In the rows, 128 means zero.
Each path below is one point turned by a fixed rotation once a step. After each direction that follows a path, write how fast that rotation turns it, in degrees each step (0 if it stays still).
Each turn is a multiple of 5 degrees from 10 to 175, or 0.
Each row of a path follows its step; steps can be skipped.
path 1
step 0: [121 121 120 127 124 128 115 134 122 112 124 134 136 119 140 127 115 129
 123 121 129 119 137 121 131 137 134 136 121 125 116 117 120 126 141 127
 129 117 126 128 135 127 122 132 133 127 111 141 113 118 136 145]
step 2: [130 121 119 123 127 127 142 145 131 119 120 121 126 128 140 125 134 128
 122 118 126 110 124 134 140 128 117 128 128 126 122 130 117 122 133 148
 131 138 128 126 131 122 126 131 123 128 110 121 107 115 132 123]
step 3: [124 122 125 138 141 121 133 133 139 130 124 120 125 119 135 130 121 132
 129 127 137 130 132 124 118 146 132 137 117 126 124 133 122 119 126 141
 128 137 134 141 108 124 145 117 124 117 114 120 116 119 128 130]
step 6: [131 117 123 136 133 118 136 140 145 134 110 133 132 124 129 128 118 126
 116 124 124 115 128 123 136 144 137 123 130 128 142 126 139 125 132 127
 130 118 124 121 139 115 129 139 123 119 134 126 113 126 131 138]
step 7: [113 134 119 133 131 127 134 144 139 131 111 130 122 132 134 125 133 127
 132 136 120 123 134 133 137 143 121 135 117 127 129 118 130 139 150 134
 128 119 121 119 115 130 139 136 125 134 117 119 124 117 130 132]
step 22: [134 124 121 128 145 113 125 139 135 127 111 132 138 122 122 137 115 119
 115 115 131 119 128 125 139 139 137 129 121 127 127 125 135 124 129 124
 134 119 127 121 134 120 122 121 119 113 118 122 122 120 117 122]
step 29: [119 127 123 129 127 131 143 128 142 113 113 122 125 129 125 121 120 139
 129 131 122 127 126 133 149 132 130 127 121 135 117 126 129 132 135 124
 134 135 138 124 135 122 123 123 138 122 138 107 119 121 115 142]
Directions:
[126 127 128 127 125 128 126 123 127 130 130 127 124 128 126 130 124 126
 128 128 130 127 127 125 128 128 129 132 125 128 124 128 129 130 130 126
 124 127 129 124 128 128 122 123 133 127 125 127 129 128 127 131]
85
[126 128 129 132 127 131 124 128 126 128 130 129 127 132 132 129 130 127
 125 130 130 127 130 131 127 133 131 132 127 131 126 127 126 131 127 126
 132 131 127 126 126 130 128 129 127 133 125 129 127 129 129 126]
155
[133 125 127 126 126 130 129 128 128 125 130 128 128 131 128 130 127 128
 124 135 129 126 130 128 133 125 128 125 131 127 127 130 130 127 125 125
 130 129 129 124 130 131 127 127 127 125 128 125 125 129 126 129]
90
[126 127 125 131 126 129 130 126 127 127 132 130 130 130 127 127 128 129
 129 122 128 124 123 127 128 130 128 125 126 126 126 128 127 130 122 129
 132 125 125 124 132 124 130 128 126 128 128 129 128 128 128 130]
175
[129 129 128 128 131 131 132 124 127 124 131 127 130 129 131 127 130 125
 131 130 130 127 126 127 128 129 129 133 128 126 129 129 128 127 123 129
 124 129 131 129 123 126 127 128 125 126 127 125 132 127 133 127]
65
[135 129 127 127 127 125 132 130 130 132 125 127 126 127 131 131 127 131
 128 128 128 127 128 126 128 129 128 130 121 124 128 128 130 127 127 126
 128 128 125 125 124 125 128 129 126 129 126 130 126 130 128 125]
20
